One turning vector, and how many ticks it has turned:
The counts run from 0 to 510.
23, -31, 23, -7, -16, -36, 13, 54, 6, -17, 34, 20, 9, -8, 16, 2, -12, -10, -16, 15, -9, -2, 6, -31, -32, 3, -13, 12, 9, -4, 20, 36
98
24, 0, 14, -12, 7, -4, 13, -35, -4, 24, 0, 54, 13, -5, 29, 0, -27, 3, 17, -5, -12, 6, 15, -36, 9, -28, 20, -8, -32, -29, 16, 7
435
-4, 0, 3, 11, -3, 47, -10, 26, -21, 9, 16, 22, 9, -23, -43, 36, -27, -6, -16, 45, -23, -18, 26, -8, 13, 9, 0, -3, -20, 2, -4, -10
225
16, 20, 15, -15, -20, 40, 7, -23, 9, -12, -23, -29, -10, -46, 4, 20, -21, -2, 8, -29, -12, 16, -18, 26, -7, 32, -6, -43, -2, 20, 1, -10
74
-7, -18, 10, -14, -30, 17, -5, 2, 13, -16, 29, 7, 36, 40, -28, 29, 38, -2, 5, 2, -7, -22, -7, -24, 15, 6, -3, 10, 11, 18, -49, -14
462
7, 28, -12, -8, -3, 14, 27, 27, 0, -31, 2, -3, -10, -5, 16, 17, -46, 26, -26, -24, -9, 44, -3, 0, -27, 3, -1, 18, -41, 18, -10, 16
421
-13, 48, 3, -35, 25, -14, -1, -43, 11, 17, -31, -12, -4, -19, 37, 10, 8, 24, -2, 13, 35, -3, -8, -14, 24, 1, -12, -18, -16, -16, 12, -3
61
-2, -29, 10, -15, -6, -4, -6, 14, 12, -16, 13, -4, 38, 57, 2, 13, 35, -21, -23, 24, -26, 3, -1, -12, -15, -19, 7, 17, 17, 24, -40, -11
466
-13, -30, 11, -26, 1, -8, -16, 22, 1, -10, 16, -3, 37, 56, 7, -4, 36, -16, -11, 22, -21, -5, 0, -20, -28, -24, 1, 18, 8, 24, -43, -9
467
55, 6, -4, -41, -20, -36, 15, -3, -5, 5, -14, 20, -1, 27, 39, -23, -24, 9, 6, -23, 0, 2, -4, -22, -15, -10, 3, -1, -27, 22, 1, -18
200
-41, 13, -22, 35, 19, 5, 40, 1, 38, -5, 7, -9, -18, 19, -26, 14, 6, -14, -1, 17, 9, 11, 11, -9, 18, 28, 17, 19, -17, -9, 8, -46
136
-53, 21, -13, 5, 27, -17, 20, 10, 6, -12, -27, -3, -33, 0, 31, 12, 11, 8, -33, -10, 23, 23, 18, 14, 5, -45, 8, -3, 1, -25, -2, 12
52
-17, 33, -15, 43, -12, 18, 27, 3, -40, -32, -21, 9, -16, -28, -12, 13, 14, -12, -25, -6, 9, 5, -10, 34, -9, -5, 17, -16, -6, 17, 16, -27
504
-32, -2, 33, 27, -1, 1, -6, -44, -23, -1, -30, 21, 23, -23, 8, -27, 29, 1, 5, -27, 2, 28, 1, -3, -26, -30, 11, -12, 35, -13, 2, 21
160
-26, -11, 6, 32, -17, 0, -21, -19, 7, 14, 22, -19, 11, 18, -37, -50, 20, 17, 11, -12, -13, -11, 1, -12, 12, 36, -10, 24, 22, -4, 28, -18
27
18, -4, 11, -8, 10, -30, -17, -14, -33, 11, -34, -6, 25, -20, 3, -2, 37, 37, -41, 1, -6, -24, -5, 16, 9, -20, -3, -3, 35, 23, -13, 0
386
-25, 10, 2, 8, -12, 29, -33, -14, -4, 37, -4, -32, -7, 12, 8, 10, 0, -25, 3, -14, -36, 24, 25, 5, 24, 6, 32, -20, -42, -9, -33, -8
347
-38, -11, 9, 17, 2, -16, -1, 22, 2, 12, -20, 8, 26, -39, -19, -3, 53, 25, -16, 22, 11, 30, 6, -12, -23, 14, -12, 5, 17, 12, -21, 14
377
-16, 44, -8, -12, 12, -13, 28, 5, -9, -6, -47, 29, -10, 8, 8, 25, 21, 1, -4, 8, 50, -14, -23, 7, -14, -19, 3, -12, 7, 24, -35, -19
277
-18, -1, 8, 26, 6, -11, 28, 5, 17, 13, 26, 5, 37, -40, -8, -16, 60, 9, -5, 2, 28, 12, -17, -19, -24, 14, -2, 23, 16, 3, -6, 10
373
7, 42, -1, 32, -13, -5, 6, -15, -17, 33, -28, -10, -13, -9, -17, -5, -21, 8, -23, 25, 37, -19, -28, 7, -21, 13, 20, 22, 20, 30, -13, -13
494
8, 49, -9, 20, -5, 13, -3, -14, -34, 40, -3, -6, -1, -19, -4, -25, -3, 9, -18, 13, 33, -30, -37, 9, -28, -8, 18, 23, 3, 31, -6, -9
496
-18, -4, 13, 33, 14, -18, 45, 16, 33, -4, 13, -6, 22, -38, -22, 13, 37, -10, -13, 2, 22, 11, -6, -12, -24, 28, 6, 22, 29, 4, -13, -6
371
-15, -13, -9, -17, -2, -14, -5, 20, 7, -1, 40, 16, -9, 18, 22, 26, -23, 28, -10, 15, 7, -33, 20, -35, 31, -18, -1, 18, -28, -30, 1, 38
329
-24, 39, -7, 27, -4, 23, -2, 20, -49, 6, -32, -7, -17, -27, -25, 1, -6, -2, -12, 9, 22, -3, -20, 23, -42, -15, 16, 2, -6, 19, -9, -9
500
13, -30, 10, -16, -6, -27, -15, 64, 3, 1, 34, -2, -3, -32, 18, -10, 8, 2, -20, -2, -21, -10, 31, -24, 10, 9, -16, -6, -10, -8, 24, 33
101
-39, -11, 28, 5, -3, -8, -3, -36, -7, -9, -54, 28, -9, -13, -15, 0, 12, 15, 18, -6, 12, -9, 5, 7, 2, -15, -5, -37, 55, -13, -3, 2
165
-41, -10, 21, 1, 20, -18, -39, -14, 28, 17, 2, -39, -11, 14, -7, -35, -5, 7, 11, 7, -2, -25, 27, -17, -33, 12, -6, 19, 21, 5, -20, 7
255
-20, -3, -29, -14, -1, 27, 5, 16, 16, 3, -10, -19, -44, 20, 7, -8, -10, 46, -1, 26, 5, -19, -21, 22, 5, -5, -20, -6, -22, 10, 46, 8
408
-12, -6, 6, 29, 23, -12, 53, 16, 45, 0, 12, -15, 13, -52, -17, 12, 42, -12, -8, -5, 11, 0, -3, -4, -14, 30, 14, 14, 22, 4, -14, -11
370
3, 7, 2, 5, -5, 56, -16, 15, -26, 34, 33, 30, 17, -26, -27, 11, -17, 3, -2, 44, -12, -26, 8, -20, 11, -2, -2, 2, -35, -3, 15, -2
223
20, 37, -11, -33, 12, 25, 11, 24, 12, -22, -7, -9, -13, 20, 3, -1, -40, 18, -25, 9, 13, 20, -16, -12, -15, 8, -20, 28, -17, 40, 26, -5
416
-10, 33, -1, 1, 14, -33, 31, 7, -14, -19, -36, 8, 15, -4, 39, 16, 11, -18, -19, 31, 21, -2, -25, 13, -43, -27, 6, -18, -6, 9, 3, -5
282
-23, -8, -7, 15, -4, 23, -8, -16, 13, 25, 9, -17, 5, 24, -47, -21, 9, 61, -1, -15, -1, -28, -13, 0, 10, -1, -1, 44, 22, 12, -17, -2
33
21, -38, 6, -23, -23, 12, 26, 7, 16, -30, 4, 63, 3, 4, 2, -12, 14, -2, 33, 4, 0, -10, -1, -18, -21, -4, -12, -25, 5, 22, 19, -9
88
-31, -8, 4, 23, 11, 8, 26, -20, 28, 3, 12, 5, 8, 11, -10, -3, 0, -36, 32, 27, 0, -26, -6, -8, -62, 0, 25, 3, -6, 0, -27, -30
361
-10, 3, 8, -9, -11, -15, -12, 14, -24, -5, -34, -33, -33, 5, 8, -21, 18, 5, -4, -30, -10, -27, -11, 43, 17, -19, -6, -32, 32, -9, 43, -10
397
-11, 36, 16, -21, -4, -6, 0, -52, 3, 2, -26, -24, 8, -18, 31, 25, -33, 21, 4, 25, 30, 9, -33, -8, -25, 11, -7, -14, -7, -12, -4, 13
65
37, -46, 11, -31, -5, -21, 35, 39, 26, -15, 35, 21, 7, -21, 9, 19, -4, 15, 4, -5, -10, -42, -1, -19, -12, -11, -4, 5, -9, -3, 8, 18
95
4, 23, 1, -22, 12, -11, -40, 8, -5, 8, 37, -19, -5, 6, 27, 9, -21, -11, -29, 17, -9, -28, 44, -39, 37, 7, -9, 4, -33, -5, 6, 11
335
-16, -9, 10, 27, 10, 17, -14, 0, 21, 25, -9, -25, 0, 26, -51, -23, 8, 30, -10, 2, -18, 10, 0, 6, 27, 18, -1, 34, 45, 7, 14, -17
30
-18, 8, -5, 23, -2, -23, -17, 1, 10, 58, -42, -13, -36, -6, -9, -31, 2, 10, -19, 38, 23, 2, 14, 1, -4, 23, 9, 5, 17, 16, -2, -15
488
-40, 9, -14, 2, 41, 2, 7, -17, 17, 14, 5, -8, 27, -20, -18, -3, 8, 31, -4, 30, 11, 3, 8, -33, -35, 7, 1, 38, -37, 2, -24, -17
144
